Each path below is one point turned by a fixed rotation once a step. After each direction that follows a path, write how fast that rotation turns it, in deg/step (0 if it stays still).
Each turn is a multiple of 5 degrees from 10 to 175, or 0.
Each row of a path follows its step; steps can be skipped.
Rotation 1:
step 1: [ -1  32  16   3   0  12  -4   2  34  -3  15   8  26  -3  23  19   8 -22
 -20 -12 -22  14  -6 -34 -12 -13  12  26  -8  43  13 -25   6  -7 -10   7
 -38 -31  -7 -40 -18   5   8   4   6  25  27  -8   3   2  20  19 -13   5]
step 3: [  8  26   5  15   4  -1  -7   3  12 -20   0 -37 -20  -4   9 -13  11  11
  27  19  -2  -2  18 -21 -21  -3  20  24 -20  13  29 -33  20 -18 -11   2
 -21   6 -29  35  23 -15  13  27   9  17 -45   3  22  11   4  18  -3 -21]
step 13: [ 28  29 -10 -22 -19 -33   1 -13  12  11   8  -2   0  17  27  23 -25 -40
  35  13   7   0  11 -26  13  18 -15  -5  -2  -3 -25   6 -44   3  13  17
  -2  -9 -21   3  14  19  12 -14  24  24 -15  13   0  25   3  13  25   8]
step 19: [ 25   6  -3 -21  14 -10   3 -13  28   1   5 -18   4  25  13  22 -10 -54
  10  -9  19  -8  46  15 -31  -5  -4  10 -39 -13 -11   0 -19  19  15  29
  -5  11  -1 -15  20  -3  28   6  25 -17 -26  -3   8 -10 -12  15 -16   7]
step 23: [ 12   6  18 -10 -19   3  10  -2  -9  46   5 -12  22 -18 -25   9  -4  -7
  51  -5 -18 -25  -8 -21  -5  18  -8  -6 -24  -1  -3  12  -8  -4 -27 -13
 -18  11  20 -19  13  -7   7  17  -2 -29  33 -12  34  21 -18 -30 -21  12]
step 25: [ 20  15  -8  15   4  30   2  -2  10   1  15  -7  -6  46  -7  13   1  19
  13  -1 -20  -5  51  23  -4  10   8  -8 -24  -2 -19  37  -6  38  21  35
  -4   4  19 -15   7 -21  15   9 -12   4  -8 -24  32   6 -16  12 -17  20]
step 33: [  3  16   3  15   0  18   8  -1  13 -11  18  17  54 -12   2   2  -9   0
  -4 -10 -16   1  11 -19   9  10  15  21   5  -3  -4 -43  37   2   9  37
 -18   4 -18 -32 -11  26  40 -10  -9   3  18 -17  -5  -8   3  -1 -44 -19]
step 34: [ -1  11  35 -34  -3 -26   2   0  33 -16  37  -8  -8  -3  23  23   2  -7
   2 -20  -7   7 -15  -4  22 -16  25  39 -22  -8   4  18  28  40   8  -2
   2 -34 -26  -4   3 -24  30   2   1   2  11  16  21  -4  -3  -1 -21  -5]
Directions:
[  0   3  -3  -8  -1   4  -4   1 -10  -3  -8 -12  -4  -1  -3   5   2   3
  10  -2  -2  -1  -5   2   1  -8   8  -1  -1   6   6   2   6  -3   1  -7
  -3  -2   1   4  10  -1   2  11  -9  -5   6   3  -1  -1   5  -9   3   0] | 125
[ -2  -6  -7  -4   4  -2  -5   1   5   7  -3   0  -8   1   4  -4  -3  -3
  -5   5  -8   0  -6   5  11   2   2  -4 -10  11   7  -2  12  -4   3   0
   2   1  -7  -2  -5  -1 -10  -6   1   2  -4   4  -2   0  -5  -6  -6   0] | 175
[ -5  -1  -9   1  -2   3  -3  -6   3 -14  -1  -1   5  -2   2   9   9   8
  -5  -7  -2   3  -8   0   4  -6  -2  -4  -5   0   2   6  -2   5   3  -5
   3  -4   7  -6  -8 -13   0  -5   7  -1   0   2   2   2   4   5   1   1] | 110
[ -9  -5   4  -2   8   3   2  -5   2  -3   6  -3  -1   6   8   1   3  -9
  -8   4  -5  -5  -4  -5  -3  -1   5   1   2  -2   0 -11  -6   4  -4   0
   1  -4  -2   5  -3  -3  -1  10   1  -7  -4  -3   0  -6  -2  -6   8  13] | 140
[  0   4  -8   5   3  -6  -4   3   2   8  -2  -3   3   4  -1   5  11  -2
   5  -3  -6   0  -6  -6   5  12   1   7   4  -8  -5   3  -7  -4   0  -5
   2   2   5   3   0   8 -13  -4  -2 -10  -2   1  -5   4   4  -2   1  -2] | 45
Rotation 2:
step 0: [ -1  11  24  -2  45  28 -12 -20   6  -7  -6  15  17  23 -15  -9  -7  -4
   1  26  -8  -9  30  26 -11   1  15  12   3  25  11  11  10  66  14  23
  -7  19 -24 -24  -4  14 -30  -5   0 -13   4 -15 -29  13 -25   6  14 -38]
step 3: [-14 -10 -16  18  25  34 -10  16   4  51 -12   6 -22  -5   8   0  -3  -9
   0 -20  11 -11  -1  -1 -40 -12 -30  -8 -35 -24   2   7 -30  18   0  33
   1 -13 -22   1 -41 -16   7  39 -11  -4 -33 -27 -12  -3  16   2  -3  21]
step 5: [-13  17 -23   0   7  33   0 -17 -11 -26  18  -7  -3 -29  10  -3 -41  26
  -6  -5  40 -28  10  -4  56  -9  15  20  11   7 -15 -10  22   5  -3 -29
   9  42  -7 -20   8  12   3  -6 -17 -11  -5 -11 -10   7 -21 -41  -2  14]
step 10: [ 14  12   0   6 -37   0 -10 -14  17  32   5 -15 -25  -1  25 -19  -8  -2
 -34  -5  -4 -20 -19 -17  -7   8 -34 -11   8 -10 -21 -17 -33 -13  -2 -35
   6  41  17  -6  10  18  -4  17  21  32 -29 -25  13  -2 -32  10  27  23]
step 13: [ -7  11 -45 -12  -3   0 -28  12   8 -24  -2  14  28  52   5   4  42  20
 -19   9   6  21   7 -20 -23  23  21   1  10  38  -7 -20  -3   6 -12 -13
 -26  11  29  -5   7 -16  -9 -28  -8  13   5  11  11  38 -30   6 -13  11]
step 20: [ -1 -20   1 -11   6  -4 -10 -20  18 -15  11  18  37  -8  -8   0 -10  -2
  15  25  20  17 -16   2  10  11   0  69   6  -9 -14  25 -10  14 -25 -21
 -21 -28  18   8   4  24  28   0   2 -22  51  22   1  10   3 -10 -28  20]
step 28: [ 27 -20 -13  22 -14   8   1  16   7  27   9 -23 -35  14  20 -20  22   0
  11 -20  23  12   8 -14 -22   6  -1  25  19  12  -2  -3 -27   8 -10 -41
  12   6  16   1   3   5   6   6  19  36 -49 -10  14 -11  23 -10 -33  45]
step 29: [  2  23 -18 -10  27 -26  22  15 -14 -16  -1  23  -8  24 -12  12  32  13
 -23  24  19  -6 -18 -34  15 -12 -19  -1  -2 -20  -6  21  38  31 -48   1
  16 -10  34  17   3  -7   7 -22 -27  -6  36   0   5 -20 -15   0  -6 -21]
Directions:
[ -2  -2  -2   1   8  -6  -1   0   2   5   0  -2  -5   2  -4  -1   3  -5
  15  -3   8   4   8   6  -5   8   8   8  -5   0   0  11 -11   6   7  -2
   3   4   0   7   4   5   0  -3  -1   4   6   0  -8  -6   2  -4   0  -1] | 90
[ -5  -5   2   0  -2  -2  -7   5  -9   6   2  -4   4  10   2   2   5 -16
  -5   0  -2  12  -8   0   5   6  -3  -1   3  -5  -1  -3   7  -5   6  -3
  -4   2   2  -6  -1   1  -2   4  -2   7   1  -3  -6  -4  -1  -9  -3   1] | 160
[ 5 -1 -1 -6  5 -7 -2  1 -4 -5 -5 -9  5  2 10 -2 -6  1  2 -4  3 -8 -5  3
  4  0  3 -1  1 -2 12 10 -1  3 -6  0 -2 -2 -4 -2  2  0 -5 13 -5 -2 -1 -9
 -2  8 -5 -4 -6 -6] | 160
[ -6   1   7   2  -2  10   5   1 -11   2   1  -2   5   2   5  -3  13   5
  -5   3   2  -7   5   1   2  -8   3  -3   0   0  -9   7  -3   2   7  -5
   3  -7   3   5   5   0   6   7   0  -2  -6   3 -13   3  -4  -1   4  -2] | 10
[ -5  -2   5  14   0   4  -5  -1   1  -5   1  -2   5   7   1   4  -2   7
   3   6   2   1   4  -6  -4   9  -1   0   3 -11  -1   8   1  -6  -6  -1
  -5  -3   8  -1   7  -6 -10  -6   7  -6   5  -3  -2   0   2   6  -2  -7] | 160
[  4   5  -2  -5  -1 -10   1   1  -2  -4  -2 -10   5  -3  -7  -5   7   3
  -6  -1  -5   0  17  -3   1   6 -10   7  -6  -3   1  -8  -6  -2  -1   4
  -6  -5   1  -5   6  -6   4   5   5   7   3   0  -3  -2   0   0  -3   1] | 160
Rotation 3:
step 0: [  9   7 -25   1   4  -8  23 -23 -19  16  24   2  11   7   5  -7 -17  10
 -12 -17   0   2   9  -1  28  11 -29  32  40 -42   2 -13  36  27 -10  -9
  12   7 -23  -7  19 -28  16  20   3  17 -47  -4 -25  -1  14 -15  14   4]
step 8: [ 15 -24   5  18  27 -12  13  -1  -2 -12  -4   4  50  32 -32   1  -9  15
 -38  22 -26   7  21  10 -13  34  30 -18  29 -11  -7  16 -12 -26 -24  -5
  33 -13  18  -7  -7   5  19 -10  13  25  -6  16  -1   2 -11 -15  -2   2]
step 11: [  9   9   0 -21  -4  45  -5 -30 -37  11  17  20  14  29  17 -15  -4  12
   0   2   8  14 -19  -9 -15  16  -4  32  -4 -11 -21 -38  47   5   3  10
 -15   5  29 -18 -16  25  -8  23  20   0 -25 -19 -10   3  17  -7 -19   3]
step 13: [ -8  -4 -12  28 -38  16  22 -14  12 -26 -22  38  22 -19  -8  14  -1  -9
 -46  27  -8 -13  -9  18  10  -3   9  12  32 -35 -26  18 -14   3  -4  -5
  27 -27 -25 -21  12 -14   9 -19  -4 -20  -9  -3  -7  -2  -2 -10  -4 -25]
step 16: [  2 -46 -24 -12 -16  -3   1   0 -10   0  32  -6  10  13  10 -15  25  39
  11 -16  13 -19 -22 -18   8  31   6   1 -21 -35 -13   5  26  -2  26 -15
  11  -7  38 -22  17   7 -14   7  -8  23   4   8  13  -8  35 -15  24 -18]
step 25: [-11  -4  -6  -1   4  -3  22 -32   3 -25  -3  22  17 -31  -1  -8 -51   2
  15  38  10  17  -5   6 -37  -2   3   8   2  -1   9 -13  -2  34   7  28
  14  -5  -6 -20  22 -28  18  17 -27   1  15   0  25  24 -12 -37 -17   4]
step 30: [ 38   4 -26  29  -4  17  29   1 -21  -9  21  -7  -3  17 -14 -11   5   1
  15  34  -6  11  26 -38 -42  16   8   3  -4  -9 -32 -13  -2 -12   5  19
  17 -21  -2  -1 -10 -40  13   0   7  18   3  -1  -7   1 -17 -30 -14  40]
step 36: [ -6   1 -30  15   9   2   4  -9  -7 -27 -12  15 -13  19  18 -12 -29   4
  -9  19  12  22 -33  -2 -37  14  22   2  23  15 -16 -22  -7   1  37  -6
   3 -44 -23  31   1   1 -15   0 -11 -49   1   0 -18   8 -18 -24   2 -17]
Directions:
[ -4  -1   7   1  -3  -1   1  -3  -9  -1  -9   3   3   4  -5   0  -4   3
   2  -8  10  -2   5   9   1   3   1   0  -8   2   3  -1   0  -2 -11   1
  -7  -2   5   2  -7   1  -2   5  -1   7   1   3  -2  -7 -13  -7 -14   0] | 110
[ 3  4 -2 -8 -7  7  3 -2  4 -9  7 -4  7  0 -2  2 -5 -4 -1  5  3 -8  4  1
 -2 12 -3 -6 -8 -2 -6  1 -1  2 -1  0 10  2 -1  6 -1  9 -1 -6 -2  2 -1  5
 13 -1  0 -6  0 10] | 80
[ -7   2  12 -12  -1  -1   1  -3  -6   3   1   3  -7   0   6   4   5  -1
  -2  -2  -8   1  -3  -6  -1  12  -9  -3   1   3  -3  -1   3   7   0  -4
   8  -1   3   0   1  -5   3  -3 -10   2   4   4 -10  -7   5   5  -6  -1] | 65
[ -5   1   0   6  -1   5   5   2  -2   1   7   3  12  -5  -1 -10   3   1
  -5   5   4   0 -10  -6  -1   3   2  -2   2   7   1   0   1  -6   2   2
  -1  -8  -3  -2  -5  16  -7  -3  -2   7   3  -3  -5  -6   7   2  -4 -10] | 145
[ -6   8  -2   0  -6   8  -4  -7   0   6  -2  -6  -6  12  -7  -6  -2   4
   6  -1  -3  -3   1  -4   0   4   3  -2  -1  -4   0   3   3   1   6   1
  -5   5   5   3  -6  -7 -14  -3  -6   2  -4 -12   3  -4   2   1   7  -6] | 60
[  0  -2   2  -6   2   1   2  -4   0  -2   5  -2   3  -6  -3  -6  -1   4
   7  -9  -1   3  -6   5  18  -9  -2   0   0   0 -11  -2   5   3  -3  -4
  -2  -6   4  -5  -8   1  -1  -6   3  -3  -3  -5  -5  -2   3  -1   4  13] | 65
